Rotation paths and how fast each direction turns (degrees each step)
Each turn is a multiple of 5 degrees from 10 to 175, or 0.
path 1
[ 3.37  0.31  0.80 -0.09 -3.15  1.99  1.51  1.65 -0.25  0.46  1.46  3.58
 -2.09]
[ 0.61  4.16 -1.29 -1.05 -1.35  0.69 -3.48 -1.23 -0.39  1.28  3.33  0.59
 -0.62]
[-2.43 -0.02 -2.61 -3.49 -1.23 -0.11  1.43 -1.35 -2.55  0.91  0.40  1.73
  2.44]
[ 0.29 -0.11  0.31 -1.00 -1.23  3.70  4.29  0.55  1.72  2.98  1.18 -0.70
  0.93]
[-0.02  0.52  3.51 -0.55 -3.92 -0.74 -1.59 -2.96  1.99  1.56  1.49 -0.80
  0.44]
[-0.61 -0.64  2.01 -1.01 -1.09 -1.14 -0.87  1.44 -0.57  0.42  1.24  5.19
  3.54]
[-0.73  5.01  0.63 -0.03  0.81  0.66  1.69  3.06  0.03  1.93  0.74 -0.15
  2.01]
[-1.92  0.70  0.22 -3.58 -3.30 -2.41  0.08  1.16 -0.22 -0.56  0.38 -3.85
  0.90]
[-1.74 -3.20  1.78 -3.80  0.49  1.38 -0.40  2.38  2.99  0.45  0.21  1.04
  0.27]
[-0.46  3.40  4.01 -0.87  0.88  0.12  0.32 -0.73  2.29  1.28 -2.82  1.09
 -0.98]
[ 2.21  2.16  0.72 -2.11 -3.36 -2.34  0.00  1.94 -0.72 -3.06 -1.83  1.42
  0.49]
[-0.80  2.06 -2.13 -2.25 -0.05  2.46 -2.00  3.52  1.92 -2.13  1.85  0.69
 -0.31]
Directions:
[ 0.79  1.64 -1.95 -0.46  0.58 -0.18 -0.12  0.32 -0.68 -0.74 -0.06 -0.28
  1.91]  80
[ 0.01 -0.47 -0.03  0.92 -0.79  0.14  0.51 -1.13 -0.72  1.75  1.81  0.12
  1.55]  25
[ 0.62  0.80 -0.02  0.72  1.46  1.98 -0.03  1.04  1.40  0.91  0.96 -0.10
 -0.36]  135
path 2
[ 4.11 -0.23  1.64 -0.41  2.17  0.76 -1.08  3.36 -2.28  0.99  0.70  2.00
  1.29]
[ 1.31 -4.15 -0.17  1.32 -3.10  2.44 -1.02 -0.02 -0.44 -1.39  1.60 -1.92
 -1.99]
[-0.75 -2.68 -0.91  0.57  1.98 -0.14  2.23  1.02 -1.92  5.13 -0.41 -0.83
 -0.47]
[-0.15 -3.07  0.01 -0.97 -0.03  1.70 -0.84  2.98  1.66 -0.54  2.18  2.35
  4.04]
[ 2.38 -1.60  1.00  1.66  1.48  0.86  0.61  3.58 -1.44 -1.76 -1.48 -2.50
 -1.62]
[ 1.59 -2.39 -1.08  2.38 -0.62  2.33 -1.51 -2.00 -1.96  3.22  1.47  0.01
  1.95]
[-0.14 -3.15  0.12 -2.38 -0.07  0.30 -0.59  3.78  2.06  2.67  0.92  0.54
 -2.20]
[-0.16 -3.82 -0.62  0.67  1.51  0.49  2.89  1.08 -2.64 -2.39  1.18  0.32
  2.28]
[ 1.66  0.14  0.29  2.01 -1.63  3.36 -1.10  3.54 -0.29  2.23 -1.85 -1.41
  1.83]
[ 1.35 -4.15  0.51  2.25  2.55 -0.64 -2.63 -0.24  1.02  1.03  2.48 -0.60
 -1.46]
[ 2.08 -1.74 -1.81 -2.83  0.66  3.29  2.05  1.54 -2.67  1.19  0.91  1.31
 -0.52]
[-1.08 -4.17  1.48  1.70 -3.67 -0.95  0.28  2.48 -1.12  0.47  0.06 -0.52
  1.64]
Directions:
[ 0.87  0.06  0.36 -0.22 -1.45  0.28  0.97  0.43 -1.79 -2.22 -0.35 -0.13
 -0.23]  110
[ 0.48  0.17  1.37  0.29  0.44 -2.42  0.17  1.04 -1.13  1.10 -0.59  0.28
 -0.50]  170
path 3
[ 1.75  3.28 -0.47  0.89  0.14  2.23  3.23  0.10  2.34  1.07 -1.05 -2.93
  2.78]
[-3.26  3.55  1.23 -1.03 -1.16  0.11  1.50  2.83 -0.39  0.63 -3.15  1.88
  1.77]
[-1.03  0.49 -3.74 -2.00 -0.04 -2.67 -1.14  1.43  0.95  3.89 -1.09 -0.12
  0.81]
[ 1.77  1.25 -1.68 -0.20  1.90  2.10  1.26  2.83  1.78  1.40 -0.16 -4.41
  1.09]
[-3.02  0.38  1.73  0.21  1.02  2.41  2.46  3.34 -2.01  1.42 -2.72  0.28
  1.21]
[-3.82 -1.93 -3.25 -0.23 -1.06 -2.30  0.10  1.44 -0.70  3.39  0.18 -0.33
  1.31]
[ 2.18  0.06 -2.03  0.01  0.38 -0.36  1.24  2.75 -0.14  0.38  2.81 -4.44
  2.11]
[ 0.34  0.33  1.99 -0.32  0.29  1.95  3.35  2.27 -4.35  1.24 -0.85 -0.36
  2.19]
[-3.09 -0.66 -2.22  0.00 -1.51 -2.42  3.21 -1.62 -1.77  2.86 -0.22  0.49
  1.81]
[ 0.90  2.40 -1.50 -0.13 -0.51 -3.62  1.57  0.94  0.89 -0.47  2.71 -3.61
  2.36]
[ 2.97  2.62  2.29 -2.25  0.69 -0.64  2.45  1.86 -3.27  0.84 -1.93 -0.75
  0.73]
[-1.42  0.25 -1.69 -0.85  0.21 -1.45  4.44 -1.64 -0.38  3.35 -2.89  0.75
 -0.73]
Directions:
[ 1.18 -0.24  1.85  0.02 -0.74  0.92 -0.22 -0.29 -0.31  0.21 -1.32 -2.05
  0.19]  110
[-2.34  0.24  0.92  0.79 -1.34 -1.45 -0.68 -0.13  0.61 -0.43 -0.23 -0.55
  0.54]  100
[-0.50 -2.48 -0.22  1.13 -0.14  0.73 -0.24  1.03 -1.22 -0.21  1.12 -0.44
  0.44]  35
path 4
[ 0.04  3.70 -1.08  0.62  0.31  2.53 -3.23 -1.26  1.18 -3.73 -0.04 -1.98
  1.03]
[-0.69  1.67 -0.33  0.26 -2.42 -0.59  2.22  0.89  2.61 -4.06 -2.89  0.92
 -2.01]
[ 0.89  3.33 -0.63 -2.38  1.64 -3.26 -2.21 -1.42 -1.25 -2.81 -0.62  2.00
 -0.65]
[ 0.52  1.64 -3.00  3.34 -0.57 -0.42 -0.88 -2.01 -0.96 -3.96 -1.25 -2.89
  0.19]
[-0.60  3.96 -0.47 -2.15 -2.88  0.57 -0.68 -0.11  3.10 -2.28 -2.35  0.34
  1.82]
[-0.59  2.42 -1.25  0.46  1.20 -1.64 -1.25  0.57  0.84 -3.57 -0.47  2.25
 -4.27]
[ 0.77  1.27 -0.33 -0.53  0.45 -1.55  0.16 -2.32 -2.07 -5.35 -1.89 -0.13
  2.51]
[ 1.68  4.08 -1.91 -0.43 -3.18 -1.36 -1.45 -0.22  1.86 -1.49 -0.97 -3.21
 -1.12]
[-2.76  2.75 -2.62  1.06 -0.22  0.00 -0.73 -0.86  1.25 -2.53 -2.60  3.92
 -0.28]
[ 1.04  2.20  1.27 -0.98  1.76  0.50 -1.57 -0.11  0.16 -5.95  0.40 -0.75
 -0.83]
[ 1.10  1.57 -1.53  0.15 -3.06 -3.71  1.85 -0.57 -0.13 -2.95 -2.82 -1.13
 -0.57]
[-0.26  5.03 -2.62 -1.10  0.24 -0.96 -3.88 -1.54  0.39 -0.77 -0.84  0.95
  0.52]
Directions:
[-1.11  0.96 -1.05  0.94 -0.65  1.86 -0.87  0.06  1.39  1.13 -0.20 -0.17
  0.71]  95
[ 0.77  0.22 -0.26  1.05  0.24  0.00 -0.74  0.68  0.41  0.04  1.13 -1.44
 -2.49]  160
path 5
[-0.07 -2.03  0.75 -0.75 -2.67  0.44 -0.80  2.05 -0.58  0.50  3.66  0.36
 -2.77]
[-0.38 -2.61  0.90 -0.35 -2.49  1.66  0.12  1.71 -0.83  0.46  2.80  0.05
 -3.54]
[-0.55 -2.57  0.59 -0.20 -2.19  2.09  0.79  1.19 -1.07  0.45  1.55  0.19
 -4.14]
[-1.05 -2.15 -0.33 -0.21 -2.40  2.32  1.32  0.52 -1.32  0.90  0.18  0.83
 -4.22]
[-1.35 -1.35 -0.66 -0.38 -2.72  2.22  1.18 -0.08 -0.69  1.36 -0.87  1.58
 -4.11]
[-1.11 -0.26 -1.05 -0.90 -3.26  1.73  0.89 -0.14 -0.13  1.92 -1.16  1.65
 -3.56]
[-1.18  0.95 -1.06 -1.45 -3.47  1.52  0.32  0.48  0.44  2.58 -0.85  1.50
 -3.20]
[-1.34  1.32 -0.83 -1.81 -3.16  1.27 -0.38  1.42  0.90  2.99 -0.19  0.91
 -2.66]
[-1.41  1.51 -0.34 -1.81 -2.87  1.69 -0.53  2.77  0.54  3.22  0.15  0.08
 -1.91]
[-1.83  1.21 -0.11 -1.43 -2.15  1.98 -0.20  3.45  0.18  2.75  0.78 -0.59
 -0.99]
[-2.67  0.02 -0.06 -1.18 -1.35  1.96  0.61  4.01 -0.86  2.71  0.67 -0.51
 -0.68]
[-3.08 -0.69  0.01 -0.59 -1.28  2.00  0.87  4.01 -1.83  2.32  0.60  0.26
 -0.20]
Directions:
[-0.43 -1.12  0.72  0.85  1.42  1.39  0.73  1.22 -1.09 -0.51  0.17 -1.52
 -0.35]  40
path 6
[-4.76  1.16  0.63 -1.00  2.12 -2.25  0.40 -0.49 -1.71  0.68  0.36  2.48
 -1.77]
[-2.54  0.25  0.11  1.13  0.15 -3.49  1.71 -0.35 -1.86  2.49  0.31  1.96
 -3.58]
[-1.29  0.70 -0.35  2.70 -1.95 -2.88  1.27 -2.44 -2.10  2.94  2.18  1.31
 -1.27]
[-2.19  0.84 -0.31  1.51  0.05 -1.53  0.08 -5.04 -2.06  0.91  2.19  1.72
  1.03]
[-3.15  0.46  0.13  1.00  2.86  0.09 -0.12 -4.13 -1.13  1.60 -0.61  2.97
  0.04]
[-3.13  1.20  1.22  1.84  2.35  0.14  0.02 -0.69 -1.30  4.30 -0.93  2.45
 -1.00]
[-3.73  2.26  0.90  1.65 -0.15 -0.84 -0.45  0.93 -2.09  3.63  1.82  1.51
 -0.33]
[-4.35  1.85  0.19 -0.09 -0.38 -2.80  0.14 -0.90 -2.60  0.36  2.87  1.47
 -0.42]
[-3.07  0.03 -0.39 -0.20  0.78 -3.41  1.43 -2.84 -2.04  0.09  0.60  2.01
 -2.40]
[-1.00 -0.53 -0.23  2.65  0.34 -2.40  1.83 -3.19 -1.14  3.09  0.00  2.16
 -2.53]
[-1.18  1.05  0.04  3.34 -0.40 -0.34  0.36 -3.55 -1.34  3.59  1.35  1.66
  0.43]
[-3.62  1.85  0.36  1.20  1.27  0.42 -1.21 -3.26 -1.76  1.75  1.32  2.00
  1.82]
Directions:
[ 1.32 -0.98 -0.82  0.43 -1.20 -1.56  1.09 -1.54 -0.16 -0.72  0.46 -0.20
 -0.88]  55
[-0.34  0.96 -0.11  0.01 -1.37  0.11 -0.90 -0.45 -0.57 -0.73  2.01 -0.74
  1.78]  90
[-1.03 -1.27  1.42  0.35 -0.27 -0.75  1.32  0.02 -1.42  0.32 -0.77 -0.01
  1.62]  0
path 7
[-1.06 -2.19 -0.33 -2.73 -2.92  1.09 -2.57 -1.11 -1.24  2.58  1.79 -1.24
  2.12]
[-3.90  0.29 -1.19  1.08 -0.85  1.97  1.28  2.77 -2.45 -0.45  2.07  0.61
  2.62]
[-1.56 -2.77  0.79 -1.08  0.78  2.71  3.48  0.15  3.20 -2.07  0.91 -0.92
  1.05]
[-0.87 -0.98  0.29  1.38 -2.02  0.59  1.08  1.31  2.86  3.48 -0.43 -4.06
 -1.42]
[ 2.12  0.73 -1.88 -1.95 -2.62  2.89  1.14 -1.34 -1.53  3.33  1.02 -0.54
  2.12]
[-2.71  0.73 -2.45 -1.63 -2.03 -0.52 -1.31  0.96  0.92 -1.69  1.83 -0.72
  4.36]
[-4.06 -1.20  1.33 -1.32 -0.82  0.00  3.51  0.69  1.24  0.70  2.49  1.82
 -0.33]
[-1.18 -4.93  1.34 -0.82 -0.70  3.25 -0.13  0.34  0.10  1.58  0.29 -3.03
 -0.72]
[ 0.29  1.23 -1.86  2.19 -0.75  3.49  2.22  2.32 -0.88  2.32 -0.30 -2.11
  2.14]
[ 0.38  1.50 -1.41 -2.20 -1.57  1.55  2.23 -1.59  3.65 -1.02  0.97 -0.84
  3.35]
[-3.43  0.05 -0.43 -1.33 -3.77 -2.29  0.23  0.82  2.40  2.17  1.87 -1.25
 -0.55]
[-1.39 -2.83  0.17 -2.93 -1.44  2.14  0.98  0.08 -3.27  2.62  2.00  0.65
  0.25]
Directions:
[-0.41 -0.31  1.47  0.63 -1.03  0.22 -0.93 -1.40  0.83  1.50  0.50  0.02
 -1.61]  100
[-0.68 -0.68 -0.35  0.56 -0.25 -0.82 -2.18  0.71  0.81 -0.78 -0.42 -1.89
  0.44]  155
[ 0.33  0.39  0.34  1.00  0.82  0.78 -1.22 -0.60 -0.85  1.46 -0.07  0.27
  2.26]  95
[ 1.71  0.53 -0.25  1.23  0.28  1.20  0.97 -0.03  1.26  0.21 -1.20 -1.45
 -0.37]  70
